(in the rows, 128 means zero)
Each named move below is a turn or a mirror, shown by a few rows before and after it. Which moves, in which order, take the first row of each later pair to the second? The first pair is answered.
A:
[143 171 118 145  92  99 125 150] -> [158 171 127 151 112  96 129 151]
[165 166 108 116 154 140 117 144] -> [131 166  92 103 113 145 107 146]
[ 99 125 105 134 110 116 122 115] -> [137 124 121 151 158 108 137 111]
[128 138 125 123 128 134 124 149] -> [134 139 131 124 133 133 124 149]
Q:
[152 147 138 161 125  96 120 100] -> [157 129 142 161 153 102 136 106]
[125 109 137 138 140 135 132 126] -> [128 121 130 122 141 140 127 140]
[146 107 130 128 128 158 121 123] -> [146 117 124 122 121 159 115 127]
[111 125 137 142  81 118 148 121] -> [116  98 146 143 116 127 170 125]
X:
[105  99 111  74 146 169 138 151] -> [ 76  93 114 104  90 150 135 117]
[105 162 145  86 142 135 148 147] -> [ 82 159 140  93 112 131 144 136]
[137 152 145 137 127 107 124  94] -> [158 154 144 116 159 119 124 113]
[109  96 124 121 124 130 137 126] -> [112 101 127 136 119 118 137 113]
B:
[153 156 126 151 119 121 102 112] -> [120 129 129 160  95 123 114 101]
[138 117 147 130 140 134 131 125] -> [119 110 142 121 131 141 126 129]
[132 158 120  90 130 137 108 148] -> [155 139 156 147 147 108 140 108]
[128  90 135 159 154 131 147 131] -> [104  96 112 117 133 152 130 157]
Now pairs of rows:
Each pair is two moves apart.
[164 162 140 102 156 114 139 107] -> [149 167 128  77 148 128 128 122] : Q X
[152 162 128 148 158 131 134 110] -> [111 118 133 162 138 134 157  95] : B A
[143  78 164 149 179 138 176 117] -> [152 169 113  71 140 160 101 167] : A B
[169 154 150 173 139 104 143 106] -> [172 185 121 113 145 130 112 151] : X Q
[119 138 134 146 126 106 120 118] -> [131 135 130 122 157 118 125 141] : X X
[121  82 125 108 154 150 150 133] -> [136 141 101  80 130 148 107 149] : B Q
[163 175 164 140 152 125  99  98] -> [115 115 177 167 134 127 136  73] : B A
[155 153 106  91 136 149 119 169] -> [ 94  78 124 130  97 142 158 132] : B B
[101  81 150 169 124 122 163 100] -> [ 74 126 105 106  77 145 114 136] : B Q
[168 154 140 158 135 104 123 105] -> [124  86 143 160 140 121 157 103] : X B
[142 113 150 164  85 113 155  75] -> [101  77 116  87 108 171 154 136] : Q B
[ 89  97 126 126 121 138 138 127] -> [118 103 147 160 134 115 147 105] : X A
[151 114 129 143 176 144 155 130] -> [157 166 107 115 145 145 115 146] : A B
[ 79  84 125  89 116 154 135 149] -> [ 97  75 134  99 151 158 154 149] : A X
[107  89 118 118 120 140 141 149] -> [135  93 143 154 138 118 152 125] : X A
[107 129  95  79 121 155 121 154] -> [112  84 137 154 129 123 165  97] : B B
[141 172 109 104 119 134 104 152] -> [170 140 141 156 160 112 144 121] : B Q
[134 149 168 164 145 103 125 129] -> [ 84 143 136 115 109 132 105 160] : X A
[ 65 102 113 101  48 146  86 140] -> [162 182 112  78 117 141  60 172] : B X
[181 154 156 165 144  89 146  87] -> [101  94 146 166 103 102 169  74] : A Q
[143  99 139 135 169 115 159 123] -> [ 87  86 117 113 120 132 148 128] : A Q
[ 61 108 118 107 103 150 127 142] -> [148 159 125  98 183 145 118 165] : A Q
[158 116 137 178 139 119 138 103] -> [118  80 129 165 121 137 147 108] : A Q
[151 117 173 175 150 137 160 108] -> [127 182 121 101 101 162  97 155] : A B
[130  91 121 143 127 129 146 118] -> [164 130 115 129 151 132 132 134] : B B
[104 118 106 147 146 142 133 127] -> [124 136 109 140 161 141 126 135] : Q B
[159 146 108 112 176 150 115 143] -> [150 139 132 176 132 113 127  90] : Q B
[135  66 152 132 173 142 174 143] -> [132 103 120  76 161 163 136 185] : X B
[156 123 113 146 163 154 127 155] -> [108 122  99 145  97 152 114 144] : A Q
[107 104 141 125 152 148 157 153] -> [153 139 148 137 167 134 147 147] : Q B
[178 146 111  94 143 167 107 118] -> [126 132 100 101  80 161 100 102] : X X
[166 151 135 146 140 132 132 118] -> [137 108 140 154 144 141 160 117] : X B
[107 162  89  62 119 159 105 191] -> [153  91 164 178 182 111 188 116] : A B
[141 122 126 121 152 126 129 150] -> [142 126 139 148 136 104 133 124] : Q B
[170 178 121 102 160 134 112 154] -> [137 151 147 175  98  92 132  88] : Q B
[145 207 145 111  73 123 117 122] -> [156 134 185 168 122 108 179  88] : B Q
[ 60  73 101  82 127 165 126 185] -> [165 205 108  99 123 115  67 171] : B Q
[158 107 127 143 207 152 139 143] -> [ 64  95  96 123  90 156 114 133] : A Q
[133 164 116 113 175 139 107 154] -> [142 187 122 132 151 118  99 133] : Q A
[166 133 178 176 140 133 127 112] -> [140  99 177 166 154 151 145 119] : B A
[136 156 122  87 160 132 101 149] -> [ 78 118 130 125  91 112 115 108] : B A
